Turns, then the turns between two rows, first turn first; the first pair answered
mopo:
[  6  10 -21  14  -4  11 -10  -5  11 -11  17  13 -14  -8 -18  20  14  -8
   0   1  -8  13] -> [ 10   8 -22  11  -8  12  -3  -3  12 -13  20  10 -10  -5 -19  19  14  -2
   5  -2  -7  16]
[  0 -10 -12 -12 -11   3  -1  17  10   3  -9 -20   8  18   9   2   5   8
  24  -4   5  12] -> [ -6 -14  12   4  -5   7 -26  -4  19   5 -18   5   6   0  -1   2 -14  19
  10 -10   5  -4]
[  5   5  -5 -13   3   0  10  22  -2   7  -8 -18   9  13  21  -6   3  -1
  15   2   7   8] -> [  8  -4  20  -3   3   5  -7   4  11   5 -12   4  15  -1   8  -9 -18  23
  10 -11  10  -7]
[  9   7  -4  -6   7  -3  -2  13  -7   2  -7 -12  -2  11   6  -6  -1 -13
   4   1   1   1] -> [ 16  -1   8  -4   2   2  -3   7   2  -3  -5  -4   7   6  -1 -10 -12   7
   9  -8   5  -3]
vin:
[-11   5 -16  -2   7  18  -4  -2   8  -5   3   2  -4  -4  15  15   4 -36
 -10  13   5   8] -> [-10   5 -17  -3   6  18  -4  -2   7  -5   3   2  -3  -3  15  14   5 -37
  -9  13   4   8]
[ 12  14  16  17 -15 -20 -33 -10 -12  23  -8   9   5  -2  -8   8 -23 -14
  -8  10 -17  -2] -> [ -1   5  25  12   1 -12 -29 -19  -4  19 -21  12  11  -2   8   8 -29  -3
 -10  14  -4 -15]
[ 12  -4  13   5 -16  -4 -12  -3   5  -1   6  10   4  -9 -25   3  -7  17
   5 -12  -8   0] -> [  3  -9  19   2  -6   2 -12  -9  10  -3  -2  13   8  -9 -15   3 -12  24
   3 -10  -1  -8]
[ 13   0   1  -5 -16   3  10   5 -23   9  19 -14   5   2   9 -17  -2 -10
  13 -15   5  21] -> [ 10   3   4   9 -21  -2  -2  -7 -25  12  23  -1  -6 -10  -8  -9  -3 -12
   0 -18  -6  19]
zepo:
[ 27 -26   9   1   1  17   0  17  16  -7   6  23  16  -9   2 -18 -13   5
  13  -7   9  -1] -> [ 17 -26  15  -6  12  10  -2  19  11  -5  -8  13  21  -1  17 -23 -15   2
  14  -1  16  -7]
[  3   0  -2  -2  -7 -13   3   4  -5   3  -4 -11  -1   5  -7  -4   6   5
   8  -2  -9   4] -> [  2   1  -5  -3  -4 -12   5   6  -6   4  -5 -13  -1   7  -2  -4   7   2
   7   0  -8   4]
[ -3   8  -7 -11   8  -3  -4   7  -4 -13   5  13 -24   4   9  10   5 -10
   3   9  17   3] -> [  7   7   0  -4  -5  -4 -10   2   0 -14  13  22 -24  -4 -11  10   0   1
   3  -1  12   5]
[-3 -6 10 -7  3  2  5  3  1 -7  3 -7  3 -1 -4  9  2 16 10  2  2 -6] -> [-6 -6  5 -8  6  5  9  6  1 -7  4 -9  2 -1  2 10  6 11 10  5  2 -4]
gofov:
[-10   4  -1  -2   0 -11  10  -8  -1  -7   2 -10  -1  12   3   3   4   9
   8   1   0  -9] -> [  6   7   3  11  -9  -5  -9  -6   5  -5   9   7  -3   3 -12  -2  -4   5
   9  -7  -5  -4]
[ 19  -1  -6 -12  -9 -15  11   9  -4  -6   0 -16  20  21   4 -11   1  11
   8  -7  -3  13] -> [ 26  -2  -6  -7 -15  -9   7   6   3  -6   6  -6  20  14  -7 -10  -1  14
   8 -13  -6  16]
[  4 -11  11  -7   4   8   3   2   9  -6  -7   4  16   2   6  -8 -10  23
  11  -4  13  -6] -> [ 11  -5  14  -5   3   4 -12   8   6  -1 -10   5  15   2   5 -14 -14  13
  11  -4  12  -5]
mizer:
[  6   1   0  -5 -10 -13  33  -9   2  -8  13  -9  -1   9 -15  11   4  17
   7  -3  -4  -7] -> [ -4  -3  11  -2  -2 -13  24 -20   5  -8   4  -2  -1   5 -13  13  -3  24
   0  -1  -2 -18]
[ 10  15  13   9  -4   5 -18  -4 -20  12  -3   8 -19  -2  -9 -19 -10 -13
   8  -7  -1 -16] -> [ 12  13  13   7  -1  12 -19   0 -16  10  -4  10 -14   0  -1 -23 -12 -14
  13  -8   5 -16]
[ 15   3  -6  -6 -11  10   0  12   9   0  13  -1  13   2   3 -11  -4  -3
  19  -8   5   8] -> [  9   8  -8   0 -20 -10   2   1  -5   4  17  -4  -1  -2 -18   1   3  -2
   8  -7 -12   8]
[-16   1   3  -1  20   9  -7   2   5   1 -14  -2   2  -1  24  -4  -9 -11
  -4  15  14  -9] -> [  0   6 -14  -7   7  11   4  19   1   0   0 -12   3   7  21  -6   2 -19
   9  13  10   6]
Pairs:
Each pair is two turns apart.
[  6  15  -2   2 -14 -25   1  -2 -21   3   6   0 -12   8 -30   0   7 -12
  -3   2 -18   6] -> [-21  -1  17   0  10 -17   2 -27  -9  -2 -14  11  -6   2 -14   5  -5  11
 -15   6  -3 -19]  mizer, gofov
[ -4  -9  17   9   4  -3 -11 -18   4   2  -9  11   5 -10 -17   8 -11  15
 -12   0  -4 -10] -> [  5  -4  13  -6  13   7 -11   9   5   2 -18  -3  20   9  14  -9 -12  -2
   6   5  14  -5]  gofov, mizer
[ 16  -9   8  19  -1   6 -27   4   5   8   1   0 -14  10   8 -14 -24  -2
  -9   5   4   8] -> [ -6 -24  -7   6   9  12  12  -6  11  -1   5 -11 -14  16  21   0  -9  15
 -12  13  10   5]  zepo, gofov
[ -4  15  -8 -14 -14 -19  18  -4 -16  -5   4 -27  -3   3 -19  -3  -3   9
  16 -20 -10   5] -> [-31  12 -14 -15  12  -9  22 -12 -14  -5 -11 -25  -9   2   8   5   2  -3
   0  -3  -1  -5]  mizer, zepo
[ 31  -4   2 -11 -20  -1  -5  23   4  -5  11  -1  -6  16  -6  -9   7  -8
  19  -1  -9   3] -> [ 12 -17  28  -7  -8   0 -13  -7  13  -8  -4  16  -1   4  -8  -5 -10  21
   6  -4  -3 -22]  gofov, mopo
[  2   4  26 -12  -2  10  -4 -11   2   2  -4   9  -1   3  -6 -17  -7  -4
   9  -6  -1  -4] -> [ -5   0  22 -20   1  10  11 -11   0  -1  -5   1   2   9   1 -14  -2   2
  11  -3   2  -4]  vin, gofov
[ -5  -6   6  -6  12   3  -6   2   5  -2  -9  -2  10  -3  14  -5  -9   3
  -3   2   6 -12] -> [  3 -11  -4   0   2  15   3  -2  15  -7   9   9   5 -12   0   2  -5   8
  -4  -4   1  -4]  mopo, gofov
[ -1  -2  16   3  -6 -10  -1 -18  -1   0 -17  10   2  -5 -12   5 -13  19
   1   1   2 -14] -> [ 12  -1  18   1  -8  -2  -6  -8   5  -1 -16  12   9  -3  -8  -4 -17  16
  10  -3   7 -11]  vin, gofov
[  7   1 -11 -10  -7  -5  -6  13  -7 -24  21  -6   4 -20   1  -9   2  13
  -1  -9  13   7] -> [  0  -1  -5  -3  -4  -5 -13   0  -4 -24  19   4  -2 -30  -5  -4  -1  16
 -11  -9  10   1]  vin, vin
[ 28  16  -8  15 -16   2  -4   3   0  -4  13   8 -14  -7 -11 -17   8 -18
   0  -3  -8  14] -> [ 18  18 -14   9 -15 -10   8   2 -10  -3  12  -6 -18   0 -10 -12  17 -19
  -2   4 -12  13]  mizer, mopo
[-18 -16  -3  -5   7  25  24 -27  22  -9  -3  18  12 -11   7  14 -17  15
   9 -20   1 -10] -> [ -2  -4 -27 -14 -13   7  44  -7   3  -6  16  -9   7   4  -5  16   3   3
  22 -20 -13  12]  vin, mizer
